Each row is where one point has got to under a steady rotation. How many ticks took it there?
The counts run from 0 to 290.
[174 140 143 114 127 141 124 110  52 108 109  86 105 149 140 131 119 122
 147 116 155 143  89 136 144  84 134 146 145  86 121 133 124  85 160 139
 131 131 150 182 134 137 158 108 155 129]	240
[138 154 155 164 115 165 113 136  57  95 115 106 140 160 100 158 144 114
 168 133 108 146  84 138  78 105 105 141 120 124 108 127 128 146 181 146
 136 146 131 148 152 110 152 156 129 109]	250
[112 153 127 139 120 116 139  99 116 161 118 175 121 140 136 183 115  85
 174 114 113 173 121 122 151 179 103 138  98 133 122 108 165 130 115 106
 140  71 129 136 102  97  89 120 128 135]	107
[148 114 102 145  78 125 111 135 131 115  85 162 150  97 121 170  95 130
 159 152  89 149 133 169 109 119 174 107 114 125 144 129 118 193 140 124
 133 147 124 153 143 120 172 188  95 136]	287
[130  91 118 152  91 134 133 130 129 143  90 120 129 120 141 153 110 116
 161  99  93 147 125 191  88 118 117  99 114 138 135 106 138 103 128  95
 125 143 169 172 130  47 178 121 142 134]	274
[150 164 141 161 168 109 120  97  63 111 137 113  92 116 130 132 145 129
 145 147 137 157  76 110 129 102 157 138 124 106 133 101 121 123 144 151
 147 116 101 211 157 141 145 122 126 116]	12
[160 138 114  88 103 111 116 115  94 110  95 155 158 141 118 164  58 111
 181 124 132 144 128 158 184 107 153 140 112 110  88 126 139 128 110  95
 122 136 147 100  93 140 157 136  89 141]	70
[139 115 171 117  90 109 114 120 133 120 129  91 108 118 170 161 169 135
 141 147 155 155 132 124 107 148 199 100 137 119 146 134 129 160 110 181
 138 122 119 190 163 135 178 153 136  91]	206
[169 137 146 137  60 120 110 120  99 103 112  71 139 119 151 156 148  87
 126 113 161 127 109 127 136 120 155 104 118 137 112 152 170 207  95 149
 109 119 114 131 137 171 120 131 123 105]	217
[112 178 150 170 149 105 127 157  64  92 114 124 145 162 117 136 157 118
 200 124  93 152 106 135  94 116 132 117 110 121  97  93 148 110 143 154
 116 139 112 141 132  98 162 135 117  93]	257
[ 94 137 151 120 103 142 123 102 128 109 138  85 106 126 144 144 148  99
 150 114 175 189 109 156 137 163 167 115 121 166 125 147 157  84  97 138
 134  80 156 115  90 104 159 109 121 134]	189
[132 160 137 147  89 156 131 160 101 107 129 153  93 173 138 155 132  70
 164 113 112 151 146 152 143 193 121 121  80 106 138 122 167 141 107 125
 102  94 112 127 126 121 112 144 114 141]	103
[129 122 136 146  92 136 149 164 121 122 112 148 143  91 157 168 104 143
 180 145  95 157 161 157 123 104 203  98 144 102 134 123 131 112 153 155
 130 128 140 173 126  98 159 165 113 134]	284
[163 109 159 114 132 133 123  77 109 141 145 135 149 156  96 178  89 112
 164 112  88 127 131 140 147 157 136 108  79  94 105 105 102 145 133  85
 167 149 159 176  93 119 148 125 103 161]	80
[139 153 111 104 160 139 113 142 119 114 132  98 125 163 155  97 150 127
 147  59 136 172 146 168 195 121 147  92 143 124 120 108 150 119 132 101
 126 159 160 137  98 167 151 116 166 135]	153
[163  94  89 141  97 143 125  79  94 121  54 140 158  85 171 142  83 125
 143 134 125 152 120 181 112  82 146 133 156 124 154 122 125 127 118 115
 133 113 158 164 124 103 155 110 125 133]	45
[ 86 151 153 146 126 145 101 132 130  87 142 110 113 156 133 130 158 105
 164 123 132 187 109 158 126 183 178 131 101 156 100 112 132 144  84 145
 136 115 119 118 121 131 176 152 104 108]	181
[164 127  78 111 121 133 109  79 121 147  80 163 104 113 150 148 135 121
 134 140 119 158 137 169 134 173 103  94 151 161 199 137 126 166 151 125
 156 115 120 169 137 141 123 135 154 142]	123
[124 142 114 189 120 109 115 116  88  90  93 127 133 117 141 160 152 111
 144 110  81 146  73 152  84 135 104 128  95 161 118  82 187 156  97 118
 114 118 156 142 128 108 122 121 106 102]	28
[135 161 131 187 120 123 111 132  64 106 109  97 127 156 134 140 159 110
 144 107 137 174  72 125  79 102  97 123  80 141 133 120 173 141 131 128
  93 112 118 156 160  90 133 137 131 110]	22
[188 153 133 112 142  58 115  99  72 120 102  97 134 120 138 145 154 132
 130  96 146 118  84 116 147 106 127  92 124 118 129 125 184 134 122 121
 125 154 164 154 115 172 138  87 135  96]	229
[144 133  99 141 156  81 130  99  87 109  76 134 144  94 179 143 132 136
 153 130 114 160 126 157 118 106 146 105 139 137 147  87 147  85  99 134
 117 126 146 171 114  89 158  76 119 116]	38
[150 133 162  89  77 101  91 137  96 111 113  74 138 135 123 203 148 114
 139 107 137 131  92 123 126 128 108 120 134 155 106 135 168 175 135 142
 111 152 178 118 125 160 139 118 133  90]	224
[130 160 112 166 103 126 127 157  75  79  82 148 115 126 122 141 111 107
 179 132  88 141  90 181 121 131 136 154 125 131 108  88 166 114 112 133
 112 134 145 107 127 127 163 134  99 103]	260
[ 89 175 126 172 172 119 121 110 123 113 135 142 136 136 138  83 155 131
 159 117 169 201  86 147 140 128 184 128 112 123 123 131 162 115 113 132
 158  98 122 128 109 142 144 165 115 116]	177
[157 127 138 139 137  94 114  92 108 128 138  92  93 126 102 165 149 133
 126 105 112 125  56 122 135 140 129 117 112 105 130 100 158 151 145 108
 158 156 181 192 145 151 144 108 138 115]	3
[ 79 136 155 117 105 133 113  94 134 115 140  89 124 151 137 153 154 110
 153 111 175 200 113 145 120 155 152 112 108 170 127 135 147  92  98 132
 142  90 146 117 100  91 173 117 127 123]	188
[ 92 175 129 167 177 134 118  93 122 108 132 149 140 130 117  93 146 130
 158 139 163 197  84 140 134 136 178 136 107 135 119 137 139 133 122 131
 165 105 119 123 106 142 152 177 108 120]	176
[133 135 106 134 115 168 126 106 116 147  98 140 140 117 165 163 123  87
 165 128 105 157 162 136 143 144 135 105 167 162 126 109  88 212 151 149
 146 104  96 174 142 150 107 145 150 131]	131
[164 161 135 153 166 116 105  73  66 101 121 103 100 121 105 138 155 133
 137 157 130 150  58 114 119 125 140 129 103 113 145 109 113 143 140 144
 155 137 110 208 149 150 150 119 120 119]	11
[150 131 113 132 107 177 120 121 119 139  97 115 130 124 174 153 143  86
 151 123  88 147 176 150 135 167 139  96 161 157 141 109 102 206 147 158
 139 123  93 176 154 152 117 142 156 124]	130
[148 114 131 138  73 120 128 105 121 119  99 123 113  92 176 151 112 100
 133 144 156 149  98 129 136 122 196 153 158 116 128 129 147 183 103 161
 145 104 128 169 161 166 127 155 126 108]	209
[138 156 125 169 113 154 106 100  55  95 103 111 105 131 122 164 125 112
 163 152 124 173  67 128 121 122 135 185 122 138 114 106 121 155 140 150
 132 105 103 165 160 123 135 131 118 104]	18
[133 144  92 141 109 142 127 124 127 170  89 152 150 133 172 130 127  95
 153  75 135 166 138 142 149 105 124 106 159 137 135 144 152 190 163 122
 135 110 132 164 146 136  78 167 177 126]	134
[127 144  95 148 120 143 128 106 123 166  92 150 149 115 176 140 117  97
 156  94 127 170 133 141 159 104 136 117 166 144 122 125 131 190 153 125
 153  97 117 175 135 145  75 156 167 130]	133
[127 120 164 111  86 117 118 113 121 115 123  94 113 104 171 173 135 117
 140 163 149 159 128 125 124 143 204 123 159 127 133 123 118 165 115 180
 140 108 117 181 158 147 154 145 123  97]	207
[ 87 151 144 146 125 133 105 150 138  95 143 104 110 173 143 110 177 109
 153 105 144 184 111 158 120 184 177 115  87 141 116 120 151 143  90 137
 134 121 126 124 132 133 184 167 104 106]	180
[138 141 152 118  77  80 118 137 103 140 125 101 144 135 155 178 140 109
 150  79 152 139  85 109 151  99 137 126 150 121  86 126 191 155 120 134
 114 122 179 137 125 147 115 120 148  86]	222
[133 138 156 107  84  94 113 106 108 143 118  91 143 141 169 163 145 115
 147 124 199 173 103 100 125  94 160 116 135 143 118 149 132 180 127 153
 123 104  90 161 158 115 138 149 138  91]	213
[150 123 106 136  94 108 116 108 129 130  88 172 168 102 125 170  93 136
 169 160  99 163 131 147 114 107 172 117 113 140 138 132 108 190 139 120
 134 143 107 157 147 105 163 179  89 124]	288
[147 129 102 140 155  82 125  78  81  95  78 126 145  86 155 150 145 137
 164 155 105 156 122 156 113 116 129 112 127 163 150  89 129  93  96 138
 131 118 124 152 103  95 163  71 102 116]	37
[130 148 157 126 112  78 126 100 100 144 121 101 162 114 153 177 143  96
 154 108 143 134  99  83 149  97 153 116 132 144  83 104 158 185 106 135
 131 118 136 155 121 139  97 107 125  90]	220
